Where one turn sends some rows of the set: a few examples, then the rows asked
K_548: [  8 -19  -3 -12   6   6  27  13 -15 -16   9  -9 -15]
K_503: [  1 -23   9 -13  -3  11 -10   2  -9 -19  20 -11   7]
K_59: [ 15 -11  11 -13  10   9  27   8 -12 -20   5  -4 -15]
K_100: [ -6 -15   5 -12  -5   3  10   9  -5   5   5  27   3]
K_490: [ 20 -11 -14 -13  13  -2  21  18   6 -19  26   1  -6]
K_801: [  3  -8  19   4  13   3  18   7   7 -21  -5  14 -12]
K_906: [ -1  -9   6  11  -4  -6 -11  -3  -5  -5  11  -5   6]
K_937: [  8 -19   2 -14   2   6 -13   5   4 -20  30  -5  13]
K_859: [  6  -2   1   9   0  -9 -13   0   6  -6  20  -1   8]
K_158: [ 13 -42   3  -6  12  -5  21   1  -5 -16  10   5  10]
K_278: [  8  -6   7 -17   0  13  -9   7  -2 -22  26 -11   1]
K_386: [ -1   0   4 -16  -3   6  10  13   0   3   9  27  -4]
K_776: [  0 -11   0 -13  -1  -1   7  12   6   4  13  31   7]
K_617: [  1 -27  15   8  13  -4  15   3  10 -18  -4  19   2]
K_799: [ 10 -10  10   5  18  -4  14   9  21 -22   5  22  -2]
K_536: [  3   6   7   8  -2  -3 -10   1  -1  -7  14  -6  -2]
K_568: [ 27 -11  -3 -13  19  -3  19  12  13 -21  24  10   2]
K_740: [ 10 -39 -12  -7   9  -6  21  10  -4 -14  17   1   6]

K_100 turns into K_776
K_859 turns into K_536
Where do these go?
K_740 turns into K_490
K_801 turns into K_617
K_568 turns into K_59
K_937 turns into K_278

Where one turn sends some rows of the set: a few examples, then the rows asked
K_266: [ -3 -18  -5  16   7 -35  -4  -4   4  -6 -26  -7  24  15  -2  12]
K_152: [ -7 -25   8   5   1 -23  23  19  -7 -10 -32  28  15  14  -1  19]
K_243: [ 16 -12   7  12   5 -38  10   4   9  10   0  14  36  27   3  18]
K_82: [ -6 -22 -19 -13  -4 -34   4  11  -2   6 -18   3  28   0  -3  31]
K_969: [  7  -1   0  15   1 -10   5   6  -3  -3   3   8  11  -9 -17  18]
K_420: [ 11 -17   5  -2 -13 -40   9   8   2  -2  -9  -4  12  17 -20  31]
K_919: [  8 -13 -12  -1 -14 -19  14   1   4 -22 -12  34  16  18   8   4]
K_672: [ 13  -4  -6  10   3  -8   2  16  -6   2  -1  15  21 -12 -10  25]
K_195: [  7 -13  -6   7  -5 -17  11  -7  12 -22  -5  14  36  16  19  20]
K_751: [-13 -29  11  10  -7 -20  21   0  14   3  -7  11   5  14   2  32]
K_868: [  7 -16 -17  -4 -23 -10   3   5   9 -15 -12  22  17  18   9  11]
K_212: [ -9  -4   5  -7 -29 -19  17   6  10   9 -11  10  26  12  -9  21]
K_368: [ -1  -3   4   2  -9 -34  23   8   1  -7 -26  16  37  -5   8  33]
K_816: [ -3 -10 -16   3  -1 -29   3  18   2  15 -12  14   9  16  16   6]
K_701: [ 14 -16  -2  12  13  -5  12  10  -8   1  -2  20  27  -9 -10  18]
K_214: [  7 -19   6   8  -2 -44  33  15   7   2  -2  14   5  10  -3   7]
K_133: [  9 -13   0  14   8  -8  16   0  -6   0   1  16  12 -10 -15  10]
K_567: [ 19 -21 -12  -1 -11 -42  11  -7  -1   9 -24  22  14   8  -7   9]
K_156: [  8 -18  -3  15  -8 -22   5  -7  17 -28  -6  15  20  19   9  24]
K_466: [-12 -22  -4   3  13 -33  23  20   3   2 -10  12  38   8   2   5]

K_816 turns into K_266
K_751 turns into K_152
K_133 turns into K_701
Where do these go?
K_420 turns into K_214
K_195 turns into K_868

Where one turn sends some rows of the set: a few examples, then the rows asked
K_865: [  0  12   5  -5  23  -7 -15  -3   1  -1  24  11  -6 -11  -4  14  -3 -10
 -17  22]
K_753: [ 13 -13 -12   8  16   0 -13  12 -18   8  11   2  -9  -5  17 -20   1 -16
 -23  12]
K_921: [ 10  -8 -12  -5   0  19 -12  -4  -8  11  15  -3 -12  -7  27 -12  -4   8
  -4   0]
K_465: [ -5  12   3  -2  26  -9 -13  -3   5  -2  25  12  -7 -11  -1  13  -1 -10
 -15  20]
K_73: [ 14  -9 -12  -6   1  19 -12   0  -9  15  19  -4 -12  -8  25 -13  -4   8
  -3   1]
K_813: [  9   8   7  -8  -3   4 -21   1  10   5   9  -8  -3  -1 -12 -17  11 -34
  11  -5]
K_190: [ 20  13 -18   5  12  -7 -20  15  -2   7   8   4   6 -22   9 -27   0  -6
   5   4]
K_944: [  9   2 -14  -4  16  -7 -21   0   8   4  19  10   8 -12  -5   8  18  -2
  15  26]
K_647: [ -4  11   5   3 -15   0   4   5   8  23  13   5   0   2  -3 -11  -1 -15
   6  -7]
K_8: [  9   5   4  -5  -3   8 -17  -1   2   3  12  -6   2  -4 -13 -17  12 -38
  13  -2]
K_352: [  8   4   4  -8  -1   8 -17   4   5   2  14  -9   1  -5 -12 -17  11 -37
  16  -3]
K_426: [ 13  -7 -16  -4  -1  22 -13   3 -10  11  16  -4 -10 -11  27 -10  -9   1
  -5   0]
K_676: [-13   8   6  12   4  12 -30   1   0  -1  21  -2 -10  -9 -14  -2  19  -9
  -8  18]
K_391: [ -4   6   5  -9  24  -9 -11  -4  -2  -5  23  10  -6 -10  -3  14  -1  -6
 -11  23]
K_15: [ -2 -13   1  -9   4  -2  -7   6   8  22   0  10  -3  -1 -16 -14   7 -17
 -20  12]
K_890: [ 12  -8   1 -10  17   8  -8  12 -20  -5   0  15  -2  -5  -2 -10  22 -11
   1   3]
K_881: [  1   7  -1   3  -2   7   8  12   7  13  13  -2  -5 -11  15   5  -6 -32
  -8  24]
K_699: [ 11  17 -11  -9  -2 -10 -26   2   7  14  25  -9   7   5  11  -3  14   6
  -3   2]
K_191: [  7   3   4   9  34  12  -3  -1  -3   7  11 -11   3 -13  13  -8  -9   4
  -1   4]
K_238: [-4 -7 -6 21 -5 -3 -6  4 -2  3 22 -1  3  5  7 11 -1  0 11 19]
K_381: [ 19  -5  -2 -10  -9  18  -8  -3  15   2  25   4  11 -12  -3 -26  -1 -15
 -10   4]

K_881 turns into K_890
K_865 turns into K_352
Where do these go?
K_8 turns into K_73
K_426 turns into K_391
K_191 turns into K_676
K_15 turns into K_190
K_647 turns into K_753

Where one turn sends some rows of the set: a few examples, then the rows asked
K_270: [ 23   9   8 -24   8  20   6   9  29   1  -9  -3  24  27   9  10  32  -7
  -3  21]
K_418: [  1 -12  13  -4 -10  -9  16   5   3  -9 -26 -18  13  -7   1   7  19  -3
  -7  30]
K_898: [  1 -12   0  -1   1  11  12   5   0  11 -26  -8  21  22   2  18  33 -17
   1  24]
K_481: [  7 -14   7  -2  -6 -10  13  10   3  -8 -29 -19   5   4   1   3  20   3
 -12  19]
K_724: [  7 -14  13   1   4   1  15  12  -5  -9 -26 -28  15  -4  -5   1  22  -3
  -8  33]
K_598: [ 13   9  12 -25   9  16  12  12  29  -4 -12  -3  25  24   8   3  39 -19
   0  19]
K_92: [ 12  17  14  11  -2  -2  -2  23  27   6  -9 -28  22 -15 -21  10  34  -5
   9  14]
K_275: [ 27  23   9  13  -6   3   0  34  23   4 -16 -25  21 -10 -18  10  36  -9
  -3  13]
K_719: [ 19  24   8  12  -8   6 -13  30  27  -3 -18 -24  27  -4 -16  17  28  -8
   9  15]
K_174: [  9   8   8 -23   7  19  12  16  23   3  -8   4  23  25   5  13  38 -10
   7  16]
K_665: [  4 -14  16   2  -6  -5  14   7   7   2 -29 -13  15  -3  14   8  15 -15
  -8  30]
K_924: [  3  -7   6  -5  -9  14  14  -4  -2   9 -20  -4  27   9  -1  16  28 -18
  -2  32]
K_674: [ 17  15  13  -9  11  11   7  42  17 -16   1 -17  20  12  -2   4  39 -25
  -4  21]
K_745: [ 16  10   9 -23  11  17   8  12  21  -3   2   1  14  26   2   5  34 -13
  -6  23]
K_387: [  6 -16   9   3  -2   2  16   9  -4  -5 -35 -18  12  -2  -3   7  16  -4
  -8  21]
K_975: [ 11  22  -2   9 -12  15  -7  26  27  -3 -22 -22  28  -4 -21  19  35 -14
   3  16]
K_590: [ 16  26   6  12   0   6   2  29  30  -1 -16 -22  32 -13 -22  14  31  -6
  -1  17]
K_840: [ 12   8  12 -27  13  20  14  22  30  -5  -7  -1  21  15  -3  17  37 -23
  -4  17]
K_333: [ 14  18  15 -11  11  11   1  40  19   0   3  -9  26  21  -3   9  39  -7
   3  21]
K_310: [  5  13  14   6   4   4 -12   9  30  -6 -28 -21  11 -14 -14   4  13   0
   2  12]
K_457: [ 14   6  16   3  -8  -1 -13  10  26  -8 -24 -17   8  -8 -21   9   7  -4
  10  15]
K_137: [  9 -19  13  -2  -1  -8  10   4  10  -9 -27 -18  12   0   1  12   8  -3
 -10  26]
K_285: [ 12 -22   5  -6   1  10  16  -5   6  -2 -22  -7  15  14  -3  20  27 -11
  -7  27]
K_5: [ 19  16  10   9 -10   0  -3  21  21   1 -31 -24   9 -14 -10   8  10  -5
   1   7]
K_694: [ 22  19  15  -7  13  21   7  42  17  -5   3 -17  14   9  -3   8  32 -13
 -11  22]
K_737: [ 24  22   7  13  -8   3   2  34  20  -4 -18 -17  32  -4 -22  19  28  -2
   6  15]
K_972: [  9  17  15 -20   9  14   7  10  27  -7  -6   2  16  26   5   0  22 -16
   0  24]

K_92 turns into K_840
K_674 turns into K_924
K_174 turns into K_137
Where do these go?
K_898 turns into K_457
K_333 turns into K_285
K_270 turns into K_481
K_590 turns into K_598
K_975 turns into K_972
K_745 turns into K_387

Where one turn sends some rows of the set: a few examples, then the rows asked
K_723: [ 19   1 -22 -18  15   1   2   4  -9   4   3  -9   0  17  10   6   0]
K_273: [-14   5   8  -3   1   0 -16 -10 -18   2  -7  16  -6 -18  15  -3   4]
K_261: [-11 -11 -19  -2   2  11 -17  -2 -15  19 -14 -11  -1  10   6   8  24]
K_596: [-15   4   3  -2   1   7 -13 -11 -18   6  -2  20  -8 -17  14  -4   2]
K_877: [ -9 -10 -16  -2   3  10 -17  -3 -18  19 -15 -13  -2  10   6   8  26]
K_282: [-12   6   8  -2   3   4 -13 -10 -21   5  -4  17  -7 -17  14  -4   5]
K_833: [-16 -13   2   0  14 -10 -11 -21  -5   1 -12   0  -1  30  13  14 -15]
K_618: [ -7 -10   3  -6 -10 -17 -10  -4  -5   9  17   2 -17   3  29   8 -14]
K_802: [-10 -10 -18  -1   2  12 -16  -4 -17  19 -13 -11  -3  10   5   8  25]
K_482: [ -6  -9  12   1  20 -10  -5 -21 -17   3  -9  -5  -4  31  10  10  -6]
K_348: [ -6 -11   0  -4  -7 -12  -5  -6 -11  13  24   3 -20   3  26   6 -12]
K_521: [ -8 -10   2   4  21   0   2 -26 -21   9   3   2  -9  31   6   7  -9]
K_149: [ 17   1 -20 -20  14  -2  -2   6  -5   1  -3 -10   3  17  11   8  -1]
K_118: [ -1  -8   9  -5  -5 -16  -3  -5 -17  13  23   0 -20   3  26   4  -6]
K_722: [ 13  -2 -25 -20  12   1  -3   5  -2   2  -2  -7   2  16  12  10  -5]
K_171: [-17 -15  -7   3  15   1  -4 -25  -8   8  -1   4  -6  30  10  11 -18]
K_354: [-10 -11 -17  -2   2  10 -18  -3 -15  18 -15 -12  -1   9   7   9  25]
K_211: [ -2  -7  11  -7  -6 -22  -8  -3 -12   8  16  -2 -16   4  28   7  -8]
K_321: [ 15  -1 -28 -18  13   4   1   4  -5   5   4  -7   0  16  10   8  -4]
K_433: [-17   4   3  -2  -1   4 -16 -11 -14   3  -6  19  -6 -18  16  -3   0]

K_802 turns into K_877
K_433 turns into K_596
K_618 turns into K_348
Where do these go?
K_723 turns into K_149
K_833 turns into K_171

Where one turn sends some rows of the set: a few examples, then the rows asked
K_460: [  7  11  -6 -14  -1  -9  -9 -15 -16   0  -7  -5 -12   7]
K_323: [ -8  -4 -26  10  -3  -9   7   0   8   0   9  -9   8   2]
K_527: [ -3   2   8  15  -3 -15  -3  14   0  18 -10  -1   2   2]
K_495: [-10   4  -6   5   3   8  -2   1 -19   2 -11 -15   2  13]
K_956: [  9 -11   9 -14  -4   3  -4   1  15   7   5  17   0 -11]
K_605: [ 14   0   3   9  -4 -15  -5   7   2  13   1   0 -21   1]
K_72: [ -3   8  17  -8  17  -2  -6   0 -15 -12   2  -2  -6  17]
K_808: [  0 -14 -16 -19  22   0   2  -9  -9  -6   1 -16  -1  -5]
K_855: [ 13  -3  22  10   3 -17  -4  10   7   3  -3 -10  -4  11]
K_248: [-12 -10 -11 -18  28   0   3  -1 -12  -4   2  -4   3  -6]
K_525: [ -3 -10  -5 -26  26  -9   1  -9  -9  -7  -2  -9   8  -5]
K_102: [  6 -20  13  -4   0  14  -1   9  17   1   4   3   7  -2]
K_209: [  8   3  -9  -9   1 -27   1 -12  14 -11  14  -1   3   2]
K_702: [  4 -15   3  -7 -11   5  -2   1  15  11  -8   3  15  -8]
K_382: [-13   1   2   5  15 -14   6   8  10 -12  17   3  13   8]

K_323 turns into K_209
K_72 turns into K_495
Where do these go?
K_956 turns into K_102
K_527 turns into K_605
K_525 turns into K_248

